One vector is turned by the same rotation once a step. Each row is the vector after some number of steps, and that number follows the row.
The counts run from 0 to 426.
[ -3  23 -17  36   5   9   7  23  -9  -7 -27  37  22  11  -8  -4 -13   2
 -16 -29 -17 -19  26 -10   9 -45  -9   9  17  19   6  15 -12  -8  15 -12
  11  -5 -40  16  15 -17 -10 -35   0  15 -40   5 -13  -4  34   7  43 -12
 -14  10  13  -1 -44 -15  44   8 -11 -20 -18 -47 -15  28   9  18  30 -31
  66  52 -25   5 -21 -41  13 -15  -4 -20 -37  21  26  -3   9]
223
[  5  34   9  12 -16 -17 -15  16  18  42   2  17 -15   5 -19  40 -20 -21
   0  25  -8  16  25  12  29 -21  -4  -6  15 -21  28 -34 -15   0 -13  -6
  18  38 -37 -17   7 -11  -3 -10  50   4 -13   1   6   1  39  -5 -24  -4
 -22   9  67 -35 -40  21   8   7   9   4 -36 -13 -35 -12   7  20  -7 -39
  34  75  -3 -11 -10 -17 -16  22 -28  22  -8 -32  19  -6   4]
107
[ -8  19 -16 -16  37 -39 -29  34 -20  69  -7 -18  16  26  -7  14  53  -6
  17  47  12 -41  15 -28   5 -40  11  11 -16 -26 -12 -30   7  -4  47  -8
  15   8  15  17  17  -7   7   9  12  -9 -13  -9   4  13  -7   4 -22 -19
 -10  15  14 -16 -38  25 -51  -8  -2  22   4 -27 -26   9   5 -26 -13 -22
  -2  31  33   7  -6  25 -24 -19 -17   9  11   2 -11  10  10]
358
[ 19  28 -17 -31  -4 -18 -14  21   8   0   4  59  39  17  31  40  13 -50
  14  -5  -6 -35  16  -6  12 -11  -5  24 -15 -16   4  -7 -18  48  15  -1
  -6 -30 -50 -21  13 -11 -11 -28 -20  14 -62  -5   6  -1  14  -7   1  -6
 -16 -38  18 -24 -54 -25  28 -52 -26   0 -16 -37  -5   3  -7   0  15   7
  30  37  33 -26  -5  16  27 -13 -13  26 -26  20  34  -5 -36]
114
[ -7   4 -36  -5  31 -37 -26  23   1 -12   0   0  34 -11 -12 -26  18 -11
 -19 -11  -4 -51   6   4  -9   6  -5  10 -10 -27   7  18  -1  37  31 -15
  -4  -1   5   8  22   6  18 -20   5  -9 -68  39  -4 -20   2  -2  12 -27
 -34  10  11 -13 -34  25   7  -1 -11  13  -1 -50 -11  17  20  40 -20 -36
  35  53  -7 -11  -6   5  -8 -64 -23 -14   9  36   1  23  40]
123
[-22  11  39   6  -9 -16 -33   5 -18  36  48 -20 -20  17 -28  32  15  20
 -32  20  21 -26  25 -22  24 -45  16 -29 -24   4 -13 -20  16 -15   1 -28
 -12 -39  -5  -2   7   6 -20  35  44 -19  -8 -16  25  12  -9  -4  -1  16
  22   0  29  -9 -58  17   3 -12   3  17  -1   9  11 -24 -11 -31  -1  11
  34 -15 -14   9 -30  -1   7  10  -6  44  36  22  -7  -2 -29]
162
[ -8  16 -27  45   8   5 -25 -14 -17 -17 -21   9  46  27 -13 -24   4 -10
 -61  -5 -10   4  34  -1  29  -4  -8   8  14   8  -6 -16 -15 -11  -5 -21
  25 -11  -5  12   2  -7  14  -2  -3 -11 -16   8 -42  -4  -7  13   3 -31
 -16  33  38 -33 -32  10  23 -15 -19   4  11 -23 -13 -18  -9  45  12 -15
  61  27 -11 -19 -28 -22  12 -30 -36  23 -14  28   0   5  30]
100
[-11  17  34  -5 -19  16   7  15  -4  40  22 -13 -13  30   7  10  18 -57
  -3  15 -16 -24  22  13 -18 -40   4 -20  22  -7  -8 -45   2  -7  -8 -17
  -7   9 -40 -10   6 -21  -8   9  32  -5 -19 -10   8   4  57  16  -8  34
  11 -10  -5 -29   2  12  34   7  37  -5 -52 -19 -46 -31  -3   1  19 -16
  37  49  31 -38 -27  -8  30   7 -12  24  12 -20  -1   8 -13]
311
[  0  23 -22  19  23   6 -21   2  -9   8  28  10  21  -2  34  -1  16 -54
 -12   8  10 -21   0   4  18 -42 -22  -2  -6  29 -10  20  -6   6  15   1
  -6   0 -35   1  22  -7  -1 -23  -4   1 -37  16  13  16  64  24  11  21
  -4  -7 -18  -7 -40   8  17   6   8 -24 -43 -50 -27  24  13   3  17 -18
  68  38  24 -43  -8   5  10  20  21  -1  11  17   6  17 -28]
342
[ 14  10 -43 -13 -20 -22   1  19 -13  -1  30   1  16 -11  38   1   3   6
   4  20 -26 -40 -27  -7   8  15  -6  38  -8  -4  -9 -43  14  42  21   5
  -3  -9   8 -24   1  -2 -10   7 -21 -15 -62  10 -10 -13  18 -19 -22 -19
   7   5   6 -22 -30  11  13  -5 -51   5  11 -47 -28 -16  51   7  -6  -9
  -5  -3  20 -28 -24 -24  21 -22 -17  37  15  33   2  14  -9]
120
[  6  22 -33 -13  -8 -11  25  10   2  23  36  -7  13  10  -6 -34   7   0
  11  15 -40   4 -27  25  -5  10 -25  -7  19 -23  27 -39   1  38   7  14
 -11  31  31  -3   9  -7  23  21  34 -17 -29  18 -22  -1  37  11 -28 -30
 -16  -6  47 -29 -36  33  -4  -4 -43  26   2 -15 -41   9   4  14  15 -24
  23  26  25  -1 -31 -58   5  -3 -11  59   1   8 -11  42  47]
325
[  0  16 -37  29 -15 -20 -24  24 -16  22   2 -29  17 -25  27 -48   8 -21
  -3  15 -30 -36  -1  -3 -10  12   7  -2  17   9 -10 -36  14   7  11 -17
  35  20 -13  10  -2 -16   5 -39  10 -14 -55 -14  -2 -25  45  -9 -15  -3
   1  15  -9 -27   6  23  23  18 -15  -8 -27 -40 -67 -35  12  56  22 -50
  33  40  20 -16 -29 -34  11 -19 -10  14   5   4 -12   2  46]
97
[ 16  24 -19 -46   8 -56  12  28 -38   0   4  23  38 -12  10  19  29   2
 -11 -17   7 -63   1 -21  28  -7  11  12 -19 -23   8  36   6  36  45   5
  -1 -30 -16   3  29  11 -10   3  -4  -2 -43  -3  15  -5  18 -13  42 -23
 -19 -26  15 -12 -75  10 -23 -55  -9  23   3 -41  12  47  23  -7   1  22
  23  -1  -9   7 -11  12  -4 -15  -3  -9  13  29  17  -7   5]
145
[ 10  36   9  44 -15   3  -8   5  20  25  17  32  27   0  12  20 -13  -8
   4  -6 -10  46   7  15  26 -27   4  -1   9  -4  22 -36 -32   1 -16 -24
  -7  30 -27   1  10   8  10 -16  31 -30 -21 -11   0 -20  37  25 -18  23
  11  -2  67 -25 -34  13  20  10  15 -37 -33 -29 -36 -45  -6  20  -2 -35
  60  39   6 -36 -16 -31  15  10 -28  50 -17 -26  20  14   2]
106
[-27  22  12   1 -16 -32 -34  29 -11  23  32 -25  -5  30 -21   9 -20  50
  10 -14  -4  15  -2  13   7 -41  -5  18  -2 -22 -15 -34  -4  -7 -24   7
 -10  27  15  10  -8 -17  17  -7  -7 -21 -31  -1   2 -48  -6 -12 -24 -15
  15  -2  68 -14 -22  30  10  29 -22  10  16 -25 -14 -24   6  23 -32 -48
  -1  40  -7  14 -28  -3  14 -42 -34   0 -12   3   9  31  19]
7
[  8  -7  -6 -25 -26 -26 -14  46 -34  21  11   4  52  36  24  -6  34  -9
 -12  43  -9 -26   5   7  28   8   2  49  -4  -4 -33 -33 -25  33  -2  30
  20   0 -21   5 -16   7  -1  18 -17  -9   3 -17 -13   0  -8   0 -20 -54
 -52  -4  30 -20 -20   9   8 -29 -19  32 -10  20 -12 -24 -14  37  29  27
  15   8  33 -35 -29  11  28  -9 -24  29 -12  -8  25  20  27]
90
[-11  26  13  36  -1   5 -17  -6   0  30  24 -19  -8  43   4  10   9  -4
  -1  38 -13 -21   9  -9   1 -45 -30  17 -15 -15 -14 -57  -6 -12  -1   5
 -32   8 -10   2   0 -26  24  31  -2 -27 -16 -15   6  -9  19 -10 -64   8
  21  13  25 -23 -11   8  11  12 -27  -4   0 -19 -35 -35 -12 -46  -6 -16
  40  41  24 -17 -26 -30  27  -8 -34  34  -1  32  -5  25 -12]
334
[-26   2  24  -1 -12  16 -19  12 -25   4  19  -6  35  28   6  -9  32  -7
 -22   9 -15 -46  30 -10 -45 -48  15 -10  20 -23 -39 -30  -7 -36  18 -29
  -4 -65  -4  36   8 -24   5  12   4  -1 -17 -17  -4 -10  -2   1  12  10
  -1   6 -40 -13 -11  -9  10  -5  15 -12  -5   3 -24 -39 -24   0  17  -7
  28   2  30 -28  -5   8  45 -28 -17  19  11  45  -1   5  -7]
187
[ 10  20 -27  12 -11  -7 -13  18 -56 -26  27  35  36   7  -3   9  -4  29
  -9  -1 -17 -11  16  -2  75 -17   9  16 -19  26   2  25   7  11  28  10
  -4  11 -13 -43 -27   9 -35  -3  16   6   2  16 -34  -4   8   6  34 -15
 -20 -19  48 -15 -78  29   8 -19 -31  14  -8 -22   9  21   5  14  -6  -2
  39 -15 -19   3 -23 -22 -12  18  -9  14 -17  26  15 -14  -2]
22
[-25  19 -17   0  40   6 -23  15 -21   4   6   9  30 -17  -6 -16  37   1
 -49  32   1   9  -1 -10  61 -25  29 -21  -8  26  -2   5  14  -3  38 -22
 -11 -33  12   6   9  27   6  22  57 -24   8   8 -16  15  13  21  33 -36
 -12 -14  20 -27 -56  27 -17  11  10   4 -13 -19   2  26  15  25  -4  -6
  55  17 -25 -17 -28  21 -25  13  11 -28  17   7   4 -16  -2]
372
[-27   1   0   8  26 -23   5   8 -15 -10  -6  -5   8  -5 -22 -24  48   3
 -16 -12 -20 -43  18 -14 -45 -27  29  -1  13 -52   1  -8  10  -6  27 -33
 -23 -50  29  37  31  -1  17   6  17   2 -46  -5  13 -17 -24   4  21  10
  15  22  -2  18 -48  22 -25 -13  13 -14  -7 -41 -11  -6 -15   8 -27 -19
  31   8  -1  19   4  35  28 -58 -25   4  11  50 -15  17  15]
155
[ 13  18 -39  -7   7 -33 -38  28 -19   4  14   3  31  -8  -5 -12  25   5
 -14   1  -9 -19   2  10  26  -3  -9  42 -12 -15 -11   3  -5  26  34  12
   9  23  14   1  17  17  18 -12 -13 -21 -33  29 -21 -10 -20 -18   8 -47
 -16  13  45 -25 -50  23 -18 -15 -21  33  20 -26  -1  12  28  37 -14 -10
  34  25  -8  -9 -20  -7  -3 -39 -20 -17  -3  13  12  32  37]
122
[-52  10  23 -44   9 -19 -26  13 -23  21  18   0  39  19 -14  30  40  17
 -18 -19  20 -26  -2 -29   8 -39  20  -5 -24 -40 -32 -15  -1  48   2 -31
  -7 -43  14  22   2  -8  12  19   8 -11 -12 -14  20 -12 -25   5  -2 -15
   9 -27  43 -12 -19   0 -10 -17 -22  26  22   9  -3 -14 -29   0  17  15
 -13 -33  21   1 -15  48  18 -41 -11  28  -9  23  17  -3   2]
386
[-15  20   5  48  13  -5 -42  -7  -6  10  -6  11   4  32 -43  -1  13  23
 -32  -9   0  -9  37 -14  37 -32   7   6 -20 -24   9 -34   2 -35   6 -22
  -4  -8   1   3  13   2   8  30  20 -16   8   3 -14  17 -20   1 -12  -7
  10  28  61 -42 -76   5 -15 -16 -13  11  30 -36  -6 -21  -8  -3 -33  -6
  42  29 -13 -10 -31 -11 -17 -24 -35  25  -1  32   4   4 -15]
131
[ -7  18   0 -21 -25 -43  28  40 -31   4  37  18  -3   6   9   8  -3  39
  38 -17 -18   0 -35   8 -27 -19   8  13  -2 -19  39  20  11  46  18  28
 -27  44   8  13 -20   4  -4  -9  14 -32 -39   4  28 -43  50  10  -8  -1
  29 -10  45  21 -53  31  -8   0  -2   9 -23 -46 -26  12  19  15 -14 -35
   1  19   0  29  -9  -4 -11 -13 -13   9 -25   6   5  42  19]
29
[ -1  21   2  38 -12 -11 -22  -9 -15   5  22   1 -20 -28   4  -6 -15   9
 -62  37 -11  -7   3 -16  42 -17  11 -14   3  23  20 -11   5   4   2 -35
 -21 -87   4  -3  21  -6   4  10  19 -32 -41   1  13   3  39   0   4 -12
   2  17  -8 -23 -55  25  26 -17 -24 -20 -16 -31   9   6  19  -8   5 -33
  39  -6 -22 -19 -32 -19  -8  15 -19   3  20  45   6 -28  -8]
370
[-33   5 -27  -6   5   6  17  10 -39   1 -13 -21  18  31 -20 -45  39 -31
 -46   8   1 -55   9 -31  13 -39  17 -18  15  18 -29 -18   2  -5  16 -28
  35   3 -27  22  13 -10  21  15  26  17 -12 -25 -27  22  32  -4  35  -4
  27  24 -27 -30  -8  32  42  -3  12  21 -19 -21 -38  13   0   1  41  18
  62  25   0  -4 -24 -23  15   3   1  -7   1  -1  12 -31  32]
72
[-12  -4  16  10 -24 -16 -41  20 -32 -14  49 -27  26 -28  23 -18  17  25
 -27   5  -9  -6 -11  -5  15 -13  12   1  -2  13 -24  -2   8  26  -7 -40
  -4 -58  10  15 -13  -3 -36  -6  -9 -37 -45  -4  10 -32 -15 -17  -3 -15
  -6   9  13  -3 -20  10  15  -6 -11 -16  -9  -5  10 -54   3  47  13 -25
  24 -28  -3 -13 -32  15  28 -37 -23  22  15  49   2 -17  32]
392
[  0  29 -35  13 -10 -33 -12 -12 -17  -3 -29 -16  23  20 -14 -37  10  -4
 -47  18  -2 -40  30 -24  30   2   4  16  10   1  -7 -25  -3 -28   7 -26
  32   2  -7  16  16  -2   7  19  -2  -3 -12  -2 -39   0  -6 -28   4 -38
   0  32   3 -45 -40  -3   3  -5 -27  16  27 -26 -16  -4   8  22  -5 -11
  44  42  -5 -23 -31 -37  -2 -26 -50  18  -5   8  16  -6  25]
99
[-22   6  41 -32 -31  -6  26  41 -26   5  62  14   5  10  45  21  15  -1
  -1  11  -4   3 -29  24   0 -25  16 -11   3  10  11 -17 -17  50 -12   3
 -39 -17 -21  -4 -28  11   0   2  25 -26  -2 -13 -14 -14  49  34  -1   7
   6 -43  19 -10 -18  13  31 -15 -11  -3 -49  -8 -21 -35 -22  10  30  21
  34 -30  34 -25 -15  24  18  20   6  35  16  -3  12   1 -17]
288
[ 22  30  32  30  13 -11 -42  10 -22  21  22 -23 -12  28   0  27 -23 -26
 -36  33   2 -41  30 -21  38 -41 -32   6   1   9  -7 -37 -24 -19 -13   5
 -27 -30 -14 -15   8  -7  13  24 -11  -9 -34  10  -2   3  15 -12  -4  -9
 -16  17   2 -29 -39  11  19 -21 -36  11   3 -15  10 -18  14 -27   3   4
  47  49  -3 -37 -46 -46   4  16 -20  22  36  26  21  18 -32]
339
[-21  16  13   1 -20   8  -6   8 -33  11  54 -15  22  20 -11   5   4   2
 -51  19 -14  -6  22  12  40 -26  -2 -39   5  55 -29 -13   1 -18  -5 -17
  10  -7 -23  -7  -1 -22 -23  32  41 -15  -2 -23 -10   6  30  15  18 -12
  -1  -3  28 -50 -17  14  18  13 -25  17 -11  13 -14   2 -10   7  41   2
  39 -29   3 -22 -54 -38  15  29  12  26   4   0  21 -36  23]
194
[ 28  20 -24 -40 -18 -32  31  15 -27  16  26  -7  20   6   9 -15  10 -28
   2  15  -6 -12  -3  13 -10   9  -8   4  15 -12  22 -12   3  37  21  34
  14  57 -18   6  10  -3 -12   5  19   4 -38 -11 -11  -7  62   4   3 -26
 -22 -32  19 -24 -21  14  19 -11  -4  40 -31 -12 -36  31  22   9  17  -4
  19  23   7 -18 -38 -53   3  11  -9   6  -5 -19  18  12  38]
321
[-57  -5 -12   5  10 -13 -24   3 -35 -16  15   2  16  39  20 -11  36 -25
  -4   2  -2 -76  19 -26 -15 -73   2   4 -12   7 -57   5   6   1   9 -42
 -20 -29 -26 -11  13  -8   1   3   5  11   1   6  12  -2  22  -8  20  38
  46  24 -27  -4 -33  14   8   3  -2  13 -10 -34 -12 -12 -31  -9  23   9
  39  19   7  26   9  21   4  -3  -1  10  -2  62 -19  -1  -7]
41
[ 16  27 -13 -51  14 -54  -2  47 -25  26  34   0  -6 -30  20  19  20 -13
   8  18   0 -53 -16  -4  35   7   1  11 -18  -6  28   9  16  29  39  29
  -1  11 -13  -6  15  18  -7   8  22 -11 -31  -1  21  -2  32   7  17 -25
 -23 -35  16  -3 -63  25  -4 -11  -5  24 -30 -29  -3  29  53   2 -20   5
  15  23  -8  -7 -31   3 -21  11   5 -21  26  21   9 -12  -7]
144
[  6  30   5 -27   7 -37 -27  31  -6  32  35   4 -28  -4  -5  46 -19  -6
   6   5  17 -45  32  -3  19 -30   1 -37 -41   7  12   6   2  26   9  13
 -21  -5 -11 -30  20  -4 -13  -4  48  10 -19  10  32   3  49   0   8  20
  -7 -20  37 -28 -61  31   4 -10 -26  23 -32 -33  -6   6   6 -22   2  -9
   6  31   1  -9 -12  14 -20  33  -1  19  25   1   1 -10 -35]
139
[-33  -4  40 -43 -16   1  29  23 -48 -15  -1  48  16  44  -3  29  29 -19
 -19  -7  -1 -36  46 -15   1 -44  25  -8   7 -18   4 -12  13  14 -15 -20
  14 -44 -43  11   5   7  -2  28  17  11   9 -18 -15   8   3  29  35   3
 -16 -22  11 -22 -53 -17  37 -44  15   9   0  -9   4  -9 -23  -6  26  36
  33  11  23   1   5  36   5  20 -15  27  -3   8   4 -25 -31]
286
[-40   2 -24  26  -2 -11 -13  12 -35  31  21 -22 -37  16 -21 -20 -14   9
 -16  21  -7 -31   0 -17  35 -49   7 -18   1  32   4 -12  25 -17  25 -13
   1  14  15 -15   7  12   5   4  41 -16 -21  17   7   2  40 -11  14  -9
  20  15   4 -13 -41  64   7  38  -2   9  10 -57 -30  22  22   0   5 -36
  35  49 -27  24  -2   2 -22  -7   3  -3  11  27  -2  -7  10]
248
[-26  21  -8   0  30 -11 -29  15   8  50  37  11   5  16   7  11  22   6
  23   2 -13  22 -32  -1  -1 -16 -11  16  -9 -37  13 -31  -6  30  18 -16
 -42 -20  36  32   8 -10  35   1  27 -37 -30  24  16  -8   6   7 -55   6
  10   3  47  -3 -26  26 -15   0 -27 -17  -4 -29 -33 -14  -8 -24  -1 -26
  10  13  29   8  -3  14  -1 -26   5  59  -8  30   4  56  29]
356
[-10  11   4 -67 -28 -38  10  39 -41  12  12  17  36  24  19   9  34 -35
  -1  13   7 -38  13 -13   4 -17  18 -14 -15  -2 -12   6   1  49   8  -4
  14  34 -45   3  -6  16 -21   0  31   3   3 -25  10  10  30   3  33  -6
   5 -31  11 -11 -17  19  27 -28  26  48 -27   0 -10   6  -8  19  37  18
   8   0   8  -3  -6  17   5  12  -2  -5 -14 -25   5 -29  14]
290
[  6  29 -13  33  25  -7 -42  20  -3  33   0 -13  46  38  24  -2  42 -45
  10  39  -3 -14  40  -4  17 -32   4  23 -23 -12 -29  -9 -13 -10  38  -9
   3  23 -45   4   3  -6  -4  12  -4  11   9  13   6  17  -5 -15 -16  16
 -15  27  27 -22 -34  23 -18  -9  12  13 -12 -16 -17 -29 -25   6   2  -7
  49  60  22 -17 -25   9  14  -5  -5  18  15   7 -18  34  25]
336
[-19  26  51  10 -10  -6  -2   5 -16  -8  -5  -2   2  54 -27  12  24  -3
 -54   3  -4 -15  47  -4   6 -44   0  -4  37 -27 -22 -53  -7 -11 -52 -15
  16  -5 -34  15   9  -5  14  42  21   4  23 -23 -30  -6 -17   1   8  -5
   8   2  47 -40 -21 -10  43 -30   8  42  13  13   5 -30 -33   3  -2  10
  54  20 -14 -24 -49 -31  21 -11 -43  22   7 -10  13  -2  -1]
308
[-34   1 -27  -6 -11 -31  13  14 -28   2  -2 -12  41  25  -2 -34  41  -2
   0 -44  -5 -30  13   9 -48   2   6 -11  19 -39  -6  18  10  26   8 -21
  16  39  -7  39   8  11  19  -7  26   2 -37   0 -18 -24  15   5  22 -13
   3  18  36  -3  -7  14  24  -1  11  33  -6   1 -22 -10 -41  68  15   5
  35  33   6  18 -23   2  15 -38 -24   4 -34  10   2  21  68]
300
